One vector is turned by the same rotation once a step. Each row is the vector after some number of steps, and that number follows the row.
The counts run from 0 to 792.
[127 131 127  81 125 123 170 108 154 129 113 124  87 144 110 127 149 148
  97 143 115 139 128  92 112 114  89 111 138 112 144 145 196 153  79]  162
[114 179 177 136 103 152 130 129 142 112 182 141 139 175 115 122 136 125
 110 103 143  81 140 131 125 149 135  86 140 192 105 124 153 104 112]  255
[106 106 133 137 130 123 196 129  99 114 150 151 132 157  31 128 133 144
 102 162 155 128 149 121 123  97 121 107 137 167 119 142 145 130  81]  758
[154 133 100 129 122  78 119 143 135 132 153  88 154  96 183 127 100 125
 171  77 153 118  86 138  94 158 146 172 105 126 147 112 118  96 155]  738
[162 173 121 125  95 163 159 178 149 165 168 127 118 160 112 111 108 120
 117  77 114 110 113 125 100 143 112  81 142 129 141 150 138 154 175]  33
[123 138  94 103 107 161 106 105 123 152  87 134  71 144 150 178 126  94
  76 133  91 115 131 157 150 133  90  89 109 116 122 158 140 129 148]  503
[109 154 199 121  96 136 123 129 131 117 167 144 157 162 127 113 153 100
 107 127 158 116 146 113 130 145 140  83 121 194  93 142 150 104 109]  256
[ 78 124 121  93 127 125 112 128 113 120  67 117  76  85 158 153  90 124
  95 133 135 152 150 114 153 120 141 131 100 131 138 160 172  94 116]  9
[ 81 155  86  93 131 146 134 119 110 134  84 107  62 120 129 165  94 137
  90  96 100 127 129 151 140 129 117 121 139 134 150 122 158  73 120]  7
[ 76 132 155 146 115 127 121 110 149 101  92 153  99 137 143 118 131 105
 122 123 118 164 138 123 151 139 176  97  93 130 151 167 153  51 137]  196
[135  97 133 192 153 130 153 126 148 119 182 111 140  85 123 111 136 149
 164 139 184 135 155 125 162  89 136 105 133  97  94 114 126 125  99]  453
[158 116 128 138 145 140 127 112 124 169  99  95 140  57 165 140 134  80
 151 115 120 136  95 163 154 136 119 143 106  77  97 117 100 149 163]  117
[138 152 128  87 111 170 157 168 111 154  96 112 100 116 104 107 101 140
 111 110  84 154 157 112 137 108 103 147 171 137 130 109 134 181 148]  219
[137  86  84 151 138 125  86 128 117  91 132 154 111 170  86 129 108 170
 103 129 125 147 181 128 155  69  97  99 140 127 138 130 116 106 137]  293
[181 118 155 135 113 107 120 116 174 128 147 141 132 114 188 101 136 151
 170 123 146 104 117  88 108 140 138 146 101 120 109 119 131 185 141]  244
[114  81 134 151 160  88 102 100 126  74 139 115 135 102 147 120 131 153
 170 172 179 134 167 124 146 110 136 168 123 135 105 106 124 106  80]  670
[128 107 127 179 144 131 130 123 142 145 183 109 162  99 161 124 140 100
 176 155 190 111 119 150 140 126 136 115 112 113  87 140 103 122 138]  456
[137  91 103 138 120 119 141 125 100 171 117 130 110  89 128 176 107  94
  84 154 157 133 130 128 154 115 108  77  80 128  94 164 149 140 139]  230
[104 104 136 167  88 139 154 155 108 119  90 165 108 142  88 110  77 136
 109 148 127 173 156 104 145 119 161  98 103 169 135 142 127 100 156]  414
[147 124  98 183 127 143 160 112 146 148 178 106 134 135 151 109 138 122
 186 136 143  89  96 171 116 168 118 143 134 136 101 116  81 118 139]  459
[139 100 147 115 108  77 190 136 124 167  72 145 123  84 106 124 113 139
 168 130 137 126  91 134  95 106 163 169 117  83 152 136 129 182 157]  427
[168 148 114 131  77 140 138 163 120 167 155 136 138 153 130 119  96 121
 140 107 123  91 116 145 102 144 117 106 136 148 115 124  99 175 208]  29
[146 136 172 106 149 109 108 101 121 131 138 103 163 106 160 126 154  97
 159 138 151  83 117 141 112 156 122 183 144 143  86  90 118 163  93]  56
[127 100 173 151 152 130 122 129 111 140  91 143 147  86  82 142 135 105
 103 124 156 166 153 152 169  72 139  97 122  81 110 144 139 119 138]  109
[131  78 106 136 118  98 112 109 108 114  69 156  92  94 141 145  81 158
 109 149 129 148 143 103 144 108 135 142  78 153 118 122 138 119 112]  14
[ 83 142 166 123 147 152 121 104 127 122 123 123 120 131 114 150 176  72
  94 148 150 130 139 162 164 113 126  75 146  94 115 168 171  91 105]  382
[124 108  93 153 186 109 111  90 130  84 148 109 105 118 122 149 126 169
 127 110 154 117 142 141 139 117 105 145 130 137 118  85 131  73  58]  667
[164 114 102 150 110 124 112 168 110 134 146 138 137 127 111 135  71 169
 171  98 149  91 141 156 116  87 143 145 146 144 129 102  87 163 179]  24
[129 150 113 113  86 118 124 147 129 115 105 157  74 156 134 148  84 181
 101  90 136  86 148 112 112 120 140 103 102 175 145 147 153 127 132]  628
[170 100  67 170 153  89 146 126 132 150 144 125 115 104 131 159 109 173
 148  78 163 103 103 156 122 100 131 120 109  77 131 124 130 127 129]  237
[135 115  95 110 161 116 145 119 121 144 171  97 145 120 113 147 147  95
 150 136 149  96 103 176 120 114 102 146 180  59 137 142 127 132 135]  768
[144 130 172 125 131 134 127 118 122 138 124 142 109 115 135 140 134 159
  94 140 164 125 169  90 153 108 117  86 114 151  74 126 166 168  78]  444
[122 150 178  83  97 142  87 127 102 117  96 182 131 180 105 156 129 103
  83 127 101  98 155 138 131 131 128  96 147 161 126 135 140 145 143]  99
[108 147 150  81 115 165 128 185 102 146  99 100 112  96 128 134 102 108
  98 131 148 176 160  98 159  95 112 104 151 135 136 154 168 161 149]  222
[172 143 134  90 115 117 174 129 140 167 100 132 104 108 117 127 126 148
 142  94 103 108  89 120  84 133 122 171 129 110 137 108 144 207 131]  432
